128 stands for zero in the data rows.
How far apart are the two rows of each pair, measured in a hidden way? 0 means very close, and 30 very far. Two or three weighted sums of its numbers give each row a place; it is the straight-line distance between the places.
tensor([ 96, 100, 114, 110,  60, 142, 127, 150, 103, 112, 139,  72, 149, 163, 159, 106])
tensor([134, 121, 146, 114, 154, 134, 135,  67, 115, 126,  95, 136, 124, 124, 143, 122]) -> 10
tensor([192,  82, 143, 154, 141,  91,  57, 145, 129, 176,  90, 166, 122, 148, 110, 126])
tensor([101, 130, 117, 119,  99,  81, 150, 113, 119, 120,  94, 115, 121,  94, 165, 121]) -> 13
tensor([126, 152, 150,  98, 106, 118, 119, 114, 129,  66,  73, 128, 140, 117,  98, 175])
tensor([124, 151, 153, 117, 159, 215,  94,  76, 116,  85, 151,  91, 141, 169, 157, 122]) -> 3
tensor([125, 148, 141, 118, 163, 129, 111,  78, 173, 163, 126, 120, 145, 125, 123, 115])
tensor([152, 109,  97,  94, 120, 140, 131, 111, 123,  77, 117, 122, 167, 157, 190, 115]) -> 5
tensor([150, 102,  95, 133,  55,  81, 229, 164, 106, 129, 102, 123,  68,  61, 104, 131])
tensor([148, 160, 132, 111, 128,  84, 119, 124, 147, 113, 116, 146,  99, 114, 105, 200]) -> 3
tensor([143, 141,  92, 107, 114,  92, 146, 196, 119, 141, 158, 152,  85, 117, 122,  70])
tensor([146, 101, 184, 129, 106, 163, 114, 118, 118, 132,  98, 145, 142,  93, 143, 139]) -> 16
tensor([151, 124, 115, 164, 117, 121, 141, 142, 156, 110,  95, 140,  98, 134, 110, 161])
tensor([ 96, 145, 173, 147, 126, 143, 133,  77, 153, 139, 129, 106, 136,  97, 146, 130]) -> 16
tensor([114,  85, 109, 150,  96, 188, 126, 176,  92,  92, 149, 107, 159, 153, 196,  88])
tensor([131,  86,  97, 136,  92, 162, 151, 154,  93, 117, 164,  93, 161, 130, 161,  84]) -> 5
tensor([148, 122, 131, 120, 157, 152, 107,  78, 101, 120,  97,  95, 137, 143, 165, 148])
tensor([143, 117, 163, 155, 178, 169,  81,  92, 153, 160, 127, 128, 148, 146, 100, 149]) -> 16
tensor([135, 143, 153, 168, 138, 138, 113, 116, 120, 133, 145, 134, 119, 183,  81, 137])
tensor([107, 160, 144, 110, 133,  86, 120, 139,  89,  55,  98, 174, 133,  80, 160, 180]) -> 13
tensor([142,  96, 157, 151, 107, 115, 111, 168, 107,  85, 130, 135, 182, 128, 145, 158])
tensor([104, 157, 170, 108, 118,  95, 149, 141, 157,  93,  82, 126, 115, 137, 114, 169]) -> 18
tensor([131, 127,  65, 140, 150, 159, 101, 176, 139, 165, 177, 172, 124, 104, 121,  71])
tensor([111, 148, 113, 111, 122, 134, 133,  89, 119, 171, 142, 116, 143, 113, 133, 114]) -> 10
tensor([131, 162, 174, 104, 161, 127,  77,  74, 124, 141, 134, 160,  69, 168, 126, 103])
tensor([155, 138, 141, 154, 143, 104, 142, 156, 138, 127, 124, 135, 131, 132,  74, 181]) -> 9
tensor([129, 137,  80, 135, 137, 126, 135, 151, 142, 126, 150, 130,  96, 155,  43, 118])
tensor([157,  92,  73, 119,  84,  76, 189, 154, 128, 153, 120, 118, 103,  76, 102, 114]) -> 4
tensor([140, 120, 119, 147, 110, 162, 130, 146, 118, 129, 148, 136, 118, 151, 120, 157])
tensor([116, 176, 131, 120, 177, 113, 114,  67, 118, 125,  81, 158, 138, 153, 109, 149]) -> 18
tensor([148, 111, 153, 122, 116, 100, 119, 147,  90, 113, 140, 164, 127, 113, 129, 172])
tensor([129, 162, 128, 104, 161, 163,  98,  92, 168,  84, 128,  86, 155, 161, 149, 138]) -> 16
tensor([ 86, 109, 104, 151, 125, 127, 165, 140,  94, 141, 154, 135, 138, 141, 151,  97])
tensor([110, 118, 106, 137, 101, 108, 196, 135, 173, 125, 114, 117, 100, 109,  77, 145]) -> 11
tensor([104, 110, 147, 129,  79, 130, 125, 138, 136, 125, 100, 154,  75, 151, 112, 133])
tensor([136, 102,  94, 163, 104, 108, 178, 170, 142, 130, 139, 151,  92, 138, 109, 115]) -> 7
tensor([166, 142, 149, 143, 169, 129,  78,  97, 143, 106,  80, 164, 155, 155, 172, 145])
tensor([134, 123,  70, 113, 119, 122, 115, 161, 124, 174, 136, 158, 144,  85, 137, 121]) -> 5
tensor([114, 122, 184, 152, 130, 114, 130, 126, 156, 143, 113, 124, 130, 135, 128, 150])
tensor([111, 168, 129, 116, 142, 180,  69, 101, 115,  36, 142, 101, 162, 186, 177, 156]) -> 9
tensor([167, 105, 163, 131, 107, 138, 117, 113, 105, 120, 103, 147,  81, 167, 132, 114])
tensor([113, 138,  88, 155,  84,  57, 188, 168, 121, 128, 125, 111, 100, 111, 106, 115]) -> 8
tensor([123, 137, 147, 126, 119, 131, 142, 101, 139, 111,  88, 127, 103, 140, 114, 137])
tensor([ 65, 155,  97, 116, 126, 111, 132, 143, 152,  95, 126, 100, 180, 157, 179, 113]) -> 5
tensor([125, 137, 140,  92, 151, 148, 117,  72, 163, 151, 124, 112, 136, 132, 152, 133])
tensor([ 98, 101, 118, 108, 154, 127, 125, 133, 139, 106, 154,  90, 157, 142, 165,  81]) -> 5
tensor([100, 150,  96, 115, 159,  80, 138, 122, 137, 167, 163, 158,  57, 115,  73,  65])
tensor([ 89, 167, 142, 123, 183, 122, 166,  93, 146,  92, 125, 141,  81, 144,  71, 157]) -> 12
tensor([193,  69, 156, 134, 136, 136,  81, 114, 131, 158, 127, 153,  94, 153, 121, 130])
tensor([131, 149, 151, 116, 149, 115, 114, 103, 145, 101, 132, 144, 115, 134,  71, 121]) -> 7
tensor([116, 103, 161, 111, 134, 112, 145, 103, 178, 156, 114, 121, 101,  88,  80, 146])
tensor([166, 159,  90, 150, 118, 164, 115, 147, 135, 200, 183, 165, 164, 113, 120, 112]) -> 6
tensor([123, 171, 127,  98, 130, 116, 131,  85, 121, 202, 177,  96, 136,  97, 149, 103])
tensor([109, 132, 170,  82, 140,  96, 103,  94, 146, 174, 119, 142,  75, 147, 102, 108]) -> 5
tensor([116, 182, 113, 131, 185, 158, 112, 141, 115, 108, 120, 148, 145, 139, 127, 130])
tensor([180, 162, 139, 120, 137, 104, 105, 109, 127,  88, 124, 159, 126, 127, 138, 197]) -> 6
tensor([135, 102, 117, 118, 114,  77, 202, 134, 123, 110,  99, 109,  86,  61, 109, 162])
tensor([143, 102,  90, 120, 133, 123, 105, 178, 134, 148, 200, 168, 101, 116, 115,  35]) -> 25
tensor([102, 128, 152, 115, 172, 155,  84,  90, 117, 100, 111, 108, 140, 171, 165, 132])
tensor([160, 130, 127, 152,  81, 140, 161, 132, 106, 122,  55, 119,  96, 123,  70, 172]) -> 10
tensor([135, 108, 150, 134, 166, 169, 109,  97, 167,  94, 147,  69, 154, 123, 157, 153])
tensor([135, 136, 148, 119, 175, 179, 133, 122, 109, 159, 102, 116, 174, 159, 134, 169]) -> 3
tensor([136, 127, 119, 117, 100, 122, 116, 143,  91, 119, 124, 124, 136, 137, 124, 144])
tensor([104, 153,  89, 107, 157,  93,  95, 135, 159, 150, 183, 187, 109, 111, 107,  50]) -> 10
tensor([127, 128, 111,  98, 103, 170, 127, 145, 131,  95, 156,  69, 175, 151, 181, 114])
tensor([139, 151, 124, 104,  95, 150, 120, 157,  95, 129, 159, 102, 173, 114, 120, 140]) -> 5
tensor([107, 154, 166, 106, 111,  82, 151, 143, 124, 102, 105, 158, 132, 100, 130, 175])
tensor([123, 102, 132, 118, 143, 155, 133, 149, 100, 104, 148, 102, 151, 151, 156, 147]) -> 2
tensor([131, 114, 176, 154, 154, 120, 120,  99, 130, 141, 144,  95, 132, 133, 131, 115])
tensor([ 97, 163, 166, 122, 144, 130, 124, 101, 135,  94, 140, 114, 155, 167, 125, 157]) -> 2
tensor([122, 148, 111, 123, 162,  64, 145, 123, 115, 107,  74, 188, 134,  74, 117, 194])
tensor([141, 178, 164,  81, 141, 113, 100,  74, 143, 129,  69, 135,  84, 162, 109, 158]) -> 2
tensor([128, 134, 169, 110, 112,  95, 145, 120, 112, 116,  57, 114, 143,  90, 155, 168])
tensor([140, 162, 173, 109, 122, 155,  92,  88, 126,  91, 134, 109, 133, 155, 192, 132]) -> 6
tensor([140, 162,  91, 120,  82, 128, 156, 171,  93, 124, 127,  95, 128, 114, 153, 116])
tensor([144, 172, 103, 143, 150,  83, 181, 110, 144, 108, 106, 130,  60,  94, 118, 148]) -> 12
tensor([134, 150, 132, 125,  85, 219,  93, 129, 102,  51, 108,  49, 141, 164, 185, 156])
tensor([112, 162, 136,  96, 169, 143, 102,  94, 130, 119, 112, 128, 110, 140, 119, 127]) -> 9
tensor([ 99, 141, 113, 102, 149, 137, 134, 130, 136, 111, 185, 119, 102,  98, 172, 100])
tensor([163,  76,  95, 162,  90, 179, 139, 197,  91, 108, 202, 114, 136,  72, 158,  94]) -> 10
tensor([149, 125, 155, 106, 117, 103, 110, 155, 110,  65,  99, 184, 132, 114, 140, 178])
tensor([156, 151,  73, 153, 208, 139,  80, 133, 146, 179, 211, 177,  97,  84, 107,  79]) -> 2
tensor([ 95, 179,  97, 102, 157, 108, 125,  74, 154, 160, 134, 111, 140, 112, 155, 116])
tensor([115, 150,  80,  93, 144,  92, 142, 100, 127, 179, 136, 126, 151,  83, 165, 111]) -> 2
tensor([100, 169, 123, 101, 161, 103, 107, 114, 158, 138, 124, 161, 104, 136,  80,  98])
tensor([137, 132, 154, 138, 126, 125, 112, 146, 153, 155, 147, 151,  79, 141, 111,  77]) -> 10
tensor([132, 133,  87, 134, 126,  99, 123, 184, 107, 175, 185, 179, 115, 124,  87,  67])
tensor([124, 123, 124, 110, 116, 184, 113, 139, 157,  92, 179,  92, 147, 133, 212,  86]) -> 11
tensor([150, 136, 129,  90, 107, 144,  99, 137,  86, 131, 132, 133, 105, 163, 100, 114])
tensor([121, 131, 165, 127, 160, 111, 147,  99, 188, 148, 120, 115,  97, 108, 115, 130]) -> 7
tensor([118, 148,  89, 141, 136, 122, 122, 156, 148, 121, 111, 134, 151, 131, 133,  96])
tensor([122, 130, 165, 132, 150, 134, 100, 110, 132, 145, 106,  80, 148, 142, 138, 131]) -> 2
tensor([135, 125, 133, 160, 150, 117,  76, 153, 152, 185, 188, 197,  96, 183,  52,  72])
tensor([132, 130, 135,  99, 149, 107, 118,  90, 139, 115,  99, 160,  77, 124,  83, 119]) -> 24
tensor([118, 127, 150, 157,  68, 174, 143, 118,  90, 105,  97, 119, 132, 139, 149, 141])
tensor([ 92, 169, 111, 110, 166, 148, 138, 113, 147, 102, 138,  79, 160, 123, 203, 113]) -> 15
tensor([149, 156, 160, 137, 144, 160, 136,  76, 116, 191, 157, 165, 136, 161, 108, 170])
tensor([127, 183, 136, 116, 192, 147,  75,  92, 131,  87, 109, 118, 129, 137, 135, 130]) -> 21
tensor([101, 156, 123,  86, 146, 103,  97, 105, 147, 127, 115, 150, 106, 139, 126,  96])
tensor([ 96, 170, 155, 117, 150, 182, 123,  94, 142,  66, 103,  92, 149, 191, 149, 144]) -> 9
tensor([117, 124, 148, 154, 136, 205, 103, 111, 132, 147, 119, 137, 115, 197,  87, 132])
tensor([ 89, 168, 186, 123, 160, 136, 108,  75, 166, 131, 121,  87, 142, 148, 125, 167]) -> 7
tensor([121, 160, 158, 122, 144, 109, 121, 122, 129,  72, 118, 127, 139, 149, 147, 151])
tensor([126, 136,  83, 130,  86, 107, 122, 132, 115, 125, 155, 150, 109, 137, 111, 101]) -> 13
tensor([120, 120, 191,  95, 128,  84, 156, 109, 157, 129,  70, 123, 123, 106, 162, 137])
tensor([125, 115, 166, 143, 123, 106,  91,  86, 158, 142, 119, 160, 128, 120, 138, 123]) -> 18
tensor([142, 102, 156,  95,  80, 109, 151, 170, 105,  97,  91, 125, 152,  84, 149, 188])
tensor([137, 128, 134, 139, 125, 135,  89, 160, 124, 134, 129, 154,  74, 142, 120, 111]) -> 2
tensor([103, 139, 148, 113, 166, 161,  86,  78, 115,  72, 116,  79, 140, 156, 176, 139])
tensor([112, 135, 169, 127, 171, 140, 102,  94, 158,  83,  88, 107, 163, 145, 144, 134]) -> 6
tensor([166, 139,  73, 153, 127,  87, 193, 123, 145, 143, 126, 168,  79,  75,  91, 144])
tensor([140,  91,  86, 126, 103, 124, 159, 168,  98, 131, 137, 139, 128, 122, 159,  96]) -> 12
tensor([101,  96, 114, 115, 125,  80, 147, 105, 146, 135, 129, 119, 139,  89, 170, 103])
tensor([121,  74,  78, 139,  77, 106, 205, 156, 106, 134, 134, 124, 125,  91, 113,  98]) -> 4
tensor([110, 158, 172, 115, 165, 183, 130,  63, 149, 140, 139, 116, 161, 111, 138, 181])
tensor([ 85, 104, 104, 120,  91, 115, 162, 167, 124, 128, 130, 140, 132, 117, 136,  70]) -> 8
tensor([101,  98, 141, 110, 176, 176,  85,  70, 153,  99, 123,  74, 138, 143, 163, 110])
tensor([146,  92,  99, 143,  26,  84, 205, 178,  78, 152, 146, 124,  75,  72, 111, 139]) -> 14
tensor([132, 142, 109, 135, 114, 163,  88, 137,  99, 115, 104, 118, 142, 155, 129, 148])
tensor([139, 194, 130, 112, 162, 116, 107, 104, 150,  84,  81, 150, 100, 148, 135, 160]) -> 15
tensor([116, 169, 147, 140, 120, 132, 127,  84, 154,  97,  89, 150, 141, 126, 124, 146])
tensor([ 94, 130, 117,  97, 177, 102, 141, 111, 143, 124, 120, 159,  90, 121, 105,  95]) -> 7
tensor([103, 187,  98,  89, 145, 114, 134,  85, 125, 133, 137, 160, 144, 130, 131, 113])
tensor([134, 157,  74, 139, 135, 124, 116, 161, 112, 163, 162, 172, 148, 173,  85, 106]) -> 10
tensor([146, 128, 125, 151, 110, 139, 148, 168,  98, 105, 132, 101, 122, 117, 142, 151])
tensor([143, 167, 147, 148, 179, 162,  95, 112, 143, 146, 129, 134, 135, 185,  87, 128]) -> 14
tensor([ 92, 125, 121, 100,  90, 127, 136, 133, 123, 107, 165, 124, 104, 156, 100, 153])
tensor([ 70, 143, 129, 161, 146, 125, 101,  80, 149, 116, 128, 110, 109, 159,  74, 138]) -> 12
tensor([108, 140,  83,  96, 128,  94, 161, 145, 152, 114, 140, 138, 103, 108, 150,  90])
tensor([188, 111, 115, 168, 122, 112,  97, 141, 129, 166,  90, 163, 136, 138, 116, 122]) -> 13
tensor([150, 121, 135, 117,  92,  75, 166, 121, 107, 123, 141, 132, 110,  34, 170, 149])
tensor([105, 144, 193, 107, 176, 157, 133,  81, 132, 137, 131, 151, 147, 131, 170, 146]) -> 8
tensor([122, 151, 121, 123, 121, 105, 150, 134, 100, 126, 128, 129,  91, 101, 116, 131])
tensor([133, 167, 124, 122, 183, 136, 107, 123, 152, 159, 122, 185, 107, 153,  74, 106]) -> 9
tensor([147,  74, 110, 133,  99, 142, 148, 162, 101, 117, 128,  99, 135, 121, 162, 101])
tensor([116, 119,  82, 107, 103, 108, 103, 128,  72, 198, 162, 115, 127,  91, 128,  74]) -> 15
tensor([113,  89, 115, 132,  79, 156,  99, 183, 112,  50, 169,  46, 169, 189, 210, 105])
tensor([111, 171, 180, 111, 194, 172, 115,  59, 154, 123, 126, 145, 168, 140, 123, 156]) -> 11
tensor([107, 141,  96, 133, 129, 128, 152, 168,  96, 131, 158, 143, 117, 134, 105,  68])
tensor([ 93, 155, 161, 100, 149, 154, 109,  95, 129,  86, 116, 105, 150, 151, 155, 143]) -> 4
tensor([106, 123, 125, 133, 156, 152, 126, 120,  97, 165, 104, 121, 144, 118, 141, 100])
tensor([120, 137, 166, 134, 141, 116, 130,  93, 106, 104,  78, 129, 138, 153, 121, 134]) -> 1
tensor([108, 143, 191,  86, 189, 121, 138,  43, 188, 153, 128,  88, 141, 121, 121, 159])
tensor([164, 131, 114, 144, 162, 176, 112,  96, 128, 132, 175,  95, 140,  49, 137,  95]) -> 3
tensor([105, 144, 135, 112, 138, 150,  90,  85, 163, 118, 139, 166, 158, 153, 129, 140])
tensor([195,  51, 153, 168, 109,  63,  93, 142, 151, 169,  78, 153, 131,  96, 108, 151]) -> 4
tensor([135, 118, 103, 136, 128, 147, 139, 172, 121, 158, 161, 145, 124,  76, 167,  84])
tensor([108, 116, 160,  94, 158, 104, 125,  96, 157, 136, 120, 130, 101, 125,  86, 115]) -> 9
tensor([115,  71, 167, 112, 143, 110,  80,  88, 182, 146, 100, 128, 120,  80, 113, 119])
tensor([124, 102, 123, 125, 134,  98, 120, 147, 138, 177, 175, 181,  98, 134,  91,  30]) -> 8
tensor([160, 130, 143, 137, 156, 160,  90,  89, 145, 112, 111, 125, 119, 163, 182, 131])
tensor([145, 150,  93, 132, 142, 171, 107, 126, 123, 127, 114, 156, 150, 190, 122, 121]) -> 8
tensor([ 85, 128, 108,  97, 124, 146, 142, 125, 126, 111, 106, 102, 143, 133, 165,  93])
tensor([124, 155, 118, 173, 170, 174,  94, 124, 145, 160, 117, 162, 138, 194,  82, 151]) -> 8
tensor([100, 119, 190, 119,  93, 112, 108, 140,  60,  70,  96,  95, 180, 101, 157, 164])
tensor([132, 128, 158, 132, 170, 115, 116,  87, 144, 138,  74, 126, 135, 104, 180, 132]) -> 13
tensor([122, 135, 107, 172, 171, 147, 122, 150, 136, 128, 163, 159,  95, 172,  55, 120])
tensor([171, 123, 137, 135, 138, 136, 139, 112, 104, 119, 150, 169, 102, 183,  77, 165]) -> 2
tensor([147,  90, 179, 168, 108, 122, 108, 179, 109, 112,  82, 136, 173, 115, 125, 172])
tensor([104, 153, 173, 111, 110,  93, 135,  88, 111,  86, 110, 137, 112, 101, 109, 183]) -> 7
tensor([133,  77,  95, 199, 108, 132, 175, 205,  98,  87, 177, 105, 107,  42, 156, 150])
tensor([164,  74, 114, 147,  88, 151, 187, 146, 122,  67, 189, 121,  71,   0, 123, 149]) -> 4
tensor([143, 134,  88, 126, 100,  79, 141, 172, 122, 148, 161, 132, 100, 111,  84,  99])
tensor([131, 149, 149,  76, 129, 154, 109,  95, 116, 116, 116, 101, 142, 159, 140, 122]) -> 8
tensor([103, 101, 128, 115, 112,  76, 197, 133, 134, 128, 142, 119, 103,  78, 135, 100])
tensor([101, 139,  89, 128, 151, 107, 130, 118, 159, 130, 165, 120, 101,  89, 125,  52]) -> 6
tensor([157, 106, 144, 146, 137, 152,  98, 142, 142, 119, 106, 123, 170, 160, 140, 160])
tensor([165,  96, 135, 174, 124, 116, 151, 133, 138, 126,  84, 140, 105, 145,  59, 186]) -> 6
tensor([144, 113, 156, 172, 147, 181, 104, 136, 139, 158,  94, 129, 134, 154, 139, 152])
tensor([188,  77, 159, 132, 155, 138,  99, 130, 151, 149, 117, 144, 158, 139,  90, 132]) -> 14
tensor([133,  74,  98, 122,  83, 150, 131, 162, 123, 121, 154, 106, 127, 129, 164, 110])
tensor([108, 145, 110, 113, 121, 122, 173, 128, 144, 116, 117, 109, 154,  97, 162, 131]) -> 12
tensor([126, 153, 118, 137, 166, 190, 116,  95,  98,   8, 150,  80, 146, 188, 217, 165])
tensor([133, 138,  66, 156, 144, 112, 149, 179, 134, 184, 146, 216, 115, 182,  61,  61]) -> 28
tensor([125, 128, 175,  92, 159, 124, 118,  98, 119, 122,  96, 134,  96, 140, 128, 163])
tensor([117, 111,  97,  94, 111,  46, 169, 151, 136, 113, 122, 123, 103,  54, 149, 123]) -> 3
tensor([135, 125, 143, 117, 124, 120, 105, 140,  79,  83, 146, 124, 167, 143, 136, 170])
tensor([143, 121, 112, 115,  99, 110, 180, 142,  74,  99, 148, 125, 105,  76, 105, 152]) -> 11
tensor([142, 129,  98, 142,  73, 108, 176, 152, 120, 125, 116, 175,  80, 100,  83, 174])
tensor([133, 152,  65, 168, 164, 128,  98, 165, 125, 183, 177, 203,  91, 144,  51,  58]) -> 13
tensor([116, 108, 120, 115,  98, 144, 173, 124, 112, 105, 102, 121,  88, 111,  88, 135])
tensor([176, 129,  99, 153, 124, 133, 131, 184, 113, 117, 147, 118, 188, 140, 115, 160]) -> 5
tensor([107, 158, 173, 100, 120,  81, 138,  96, 140,  88, 105, 139, 132, 135, 129, 191])
tensor([163, 135,  47, 144,  92, 101, 222, 146, 156, 101, 146, 143, 119,  71, 109, 136]) -> 10
tensor([ 85, 170, 146, 102, 154, 183, 100,  78, 129,  74, 101,  94, 131, 180, 167, 125])
tensor([123, 124,  75, 113,  76,  75, 214, 147, 152, 119, 144, 105,  59,  73, 114, 142]) -> 15
tensor([146, 115, 145, 111, 136, 183, 137, 122, 113, 181,  94, 110, 143, 104, 117, 114])
tensor([109, 122, 154, 148, 160, 159, 116,  93, 135, 121, 108,  79, 151, 137, 153, 148]) -> 3
tensor([ 95, 138, 116, 107, 196,  77, 125, 120, 156, 129, 158, 188, 109, 120,  79, 117])
tensor([119, 142, 105, 140, 162, 115, 107, 132, 163, 187, 142, 191,  99, 126,  90,  39]) -> 8
tensor([123,  92,  89, 170,  87, 140, 138, 128, 102, 152, 125, 121, 137, 148, 125,  88])
tensor([ 99, 116,  83, 120, 141,  94, 142, 123, 139, 130, 130, 140,  97, 109, 103, 101]) -> 12
tensor([154, 138, 133, 108, 100, 150, 113, 128, 109,  99, 122, 126, 121, 146, 100, 155])
tensor([144, 131, 139, 134, 144, 197, 104, 110, 134, 143, 140, 130, 139, 166, 146, 134]) -> 3
tensor([148, 119,  64, 130,  89,  47, 170, 158, 138, 102, 150, 116,  92,  52, 120, 168])
tensor([128, 146, 146, 163, 147, 113, 112,  91,  85, 111, 104, 164, 134, 110,  94, 223]) -> 14
tensor([129,  99, 117, 169,  77, 107, 197, 172,  97, 109, 100, 127, 135,  85, 124, 179])
tensor([ 80, 119, 100, 109, 145, 130, 117,  98, 123, 112, 132,  95, 135, 148, 173,  75]) -> 15
tensor([130, 139,  98, 138, 122, 125, 127, 136, 147,  91, 120, 116, 174, 123, 177, 127])
tensor([152,  84, 187, 136, 146, 101,  82,  84, 165, 147, 110, 101, 162,  88, 141, 122]) -> 16
tensor([119, 161, 133, 124,  96, 180, 126, 143,  99, 114, 158,  81, 187, 142, 143, 141])
tensor([129, 155, 122, 134, 139, 172, 112, 160, 134, 110, 115,  61, 160, 192, 135, 134]) -> 14
tensor([181,  79, 157, 148, 149, 128,  57, 150, 135, 141,  97, 163, 212, 154, 144, 137])
tensor([144, 102, 120, 174, 117, 149, 130, 187,  95,  90, 118, 137, 159, 163, 144, 162]) -> 23
tensor([143, 144, 105, 137, 137, 166, 128, 102, 117,  93, 167, 110, 190, 153, 179, 120])
tensor([130, 136,  93, 147, 113,  77, 196, 126, 176, 122, 136, 127, 149, 114, 137, 117]) -> 4
tensor([143,  98,  84, 147, 129, 192, 128, 176, 127, 106, 185,  85, 150,  99, 182, 143])
tensor([135, 111, 178, 128, 106, 145, 116, 140, 112, 159, 151, 126, 101, 172, 112, 111]) -> 18
tensor([133,  94,  89, 149,  97, 105, 145, 176, 144, 166, 174, 173,  88, 120,  63,  32])
tensor([147, 164, 129, 159, 149, 145, 166, 126, 132, 124, 115, 137,  78, 158,  37, 143]) -> 28
tensor([ 92, 154, 124,  90, 157, 121, 102,  78, 187, 175, 193, 140,  88, 143,  97,  58])
tensor([144,  76, 195, 136, 144, 159,  87, 124, 150, 214, 172, 174,  88, 146,  94, 106]) -> 15
tensor([117, 116, 103, 160,  86, 149, 142, 179,  74, 110, 113, 106, 130,  97, 152, 139])
tensor([116, 142, 138, 121, 134, 167,  82, 119,  91, 135, 147,  95, 142, 164, 143, 137]) -> 9
tensor([116, 185, 131, 108, 181, 156,  92,  43, 156, 131,  92, 126, 153, 164, 172, 167])
tensor([138, 162,  91, 136, 135,  87, 135, 146, 202, 155, 186, 157,  91, 125,  59,  77]) -> 17
tensor([159, 131, 149, 147, 132, 134,  92, 138, 106, 126, 102, 160, 128, 149,  88, 174])
tensor([167, 179, 125, 142, 200, 150, 105, 105, 143, 139, 143, 137, 129, 121, 119, 135]) -> 13
tensor([162, 181, 129, 103, 171, 171,  64,  74, 113,  86, 118, 140, 143, 172, 141, 155])
tensor([148, 126, 151, 141, 112, 129, 151, 109, 109, 122, 124, 139,  86, 111,  84, 156]) -> 10
tensor([116, 125, 114, 142, 116, 180, 116, 176, 116, 130, 136, 101, 138, 132, 141, 121])
tensor([139, 115, 125, 153, 124, 149, 154, 130, 142, 136, 129, 118,  92, 125,  72, 167]) -> 3
tensor([ 95, 124, 133, 112,  96, 166, 103, 146, 112, 113, 133,  99, 155, 144, 165, 124])
tensor([117, 159, 158, 113, 158, 160, 114, 105, 132,  65, 132, 117, 128, 161, 150, 135]) -> 11
tensor([151, 152,  99, 149, 147, 120, 137, 147,  94, 100,  83, 128, 156, 168,  99, 136])
tensor([104, 111, 113, 155, 100, 169, 173, 183, 107,  91, 110,  80, 167, 163, 194, 102]) -> 7
tensor([113, 131,  94, 113, 161,  97, 104, 130, 142, 178, 168, 160, 110, 110, 135,  67])
tensor([ 80,  85,  83, 127, 101,  79, 136, 169, 120, 143, 149, 173,  69, 110,  98,  99]) -> 7
tensor([147, 126, 121, 139, 150, 121, 132, 157,  99, 174, 136, 141, 135, 125, 110,  81])
tensor([167, 148, 128, 160, 144, 152,  91, 130, 113,  98, 105, 151, 176, 190, 111, 167]) -> 1
tensor([166,  93, 134, 141, 156, 136, 122, 109, 106, 187, 135, 107, 133, 112, 133, 116])
tensor([108, 119, 134, 133, 105, 173, 127, 120,  97, 115, 118,  83, 150, 147, 158, 157]) -> 4
tensor([147, 149, 155,  85, 159, 125,  98,  67, 158, 112, 121, 125,  94, 124, 147, 102])
tensor([112, 141, 155, 101, 117, 163, 121, 101,  95, 154, 142, 146, 152, 133, 162, 137]) -> 14
tensor([107,  94,  73, 141,  62,  98, 191, 210, 117, 152, 144, 122, 107,  89, 133, 123])
tensor([115, 156,  79, 120, 104, 146, 136, 198, 123, 144, 162, 128, 125, 107, 155,  72]) -> 5
tensor([146, 123,  99, 147,  95, 162, 141, 155, 129,  71, 151, 103, 172, 232, 136, 135])
tensor([115, 142, 162,  91, 154, 152, 121,  76, 140, 117, 149, 131, 110, 117, 132, 132]) -> 4
tensor([111, 108,  92, 105, 108, 147, 146, 138,  96, 119, 104,  88, 146, 154, 135, 124])
tensor([102, 152, 149,  94, 174, 163, 102,  90, 123,  92,  90, 113, 121, 143, 184, 146]) -> 11
tensor([ 69,  96, 108, 145,  84, 122, 164, 177,  94, 104,  93,  97, 170, 117, 145, 115])
tensor([106, 119, 142, 139,  91, 156, 122, 145, 122, 100, 123,  79, 119, 158, 179, 136]) -> 14
tensor([149, 202,  85, 111, 174,  97, 103, 121, 101, 159, 148, 162, 120, 133, 143,  91])
tensor([139, 101, 124, 157, 117, 105, 153, 161, 103, 141, 105, 162, 135, 140, 124, 143]) -> 14
tensor([160, 103, 121, 123, 101,  58, 216, 125, 134, 128, 145, 113, 128,  63, 133, 130])
tensor([103,  87,  97, 147,  53, 128, 202, 190, 133, 108, 139, 119, 113,  90, 138, 121]) -> 6
tensor([132,  54, 171, 123,  88, 147, 119, 136, 119, 142, 161, 137, 119, 113, 124, 106])
tensor([117, 180,  83, 121, 151, 123, 107, 123, 120, 107, 105, 172, 119, 151, 137, 118]) -> 29
tensor([165, 100, 147,  99, 155,  88,  67,  84, 157, 123, 100, 132, 146, 105, 172, 125])
tensor([127, 131,  84, 140,  98, 147, 138, 176,  94, 125, 163, 137, 135, 113, 151, 119]) -> 13
tensor([124, 123, 125, 155,  61, 102, 188, 163,  97, 101, 104,  92,  94, 120,  90, 176])
tensor([107, 122, 157, 141,  76, 129, 130, 142,  98, 112, 100, 133, 190, 137, 127, 178]) -> 25
tensor([ 74, 165, 111, 105, 183, 140,  92, 128, 113, 116, 122, 148, 157, 144, 184, 118])
tensor([130, 129, 129, 136, 138, 191, 107, 101, 121, 138, 121, 127, 156, 174, 111, 143]) -> 10
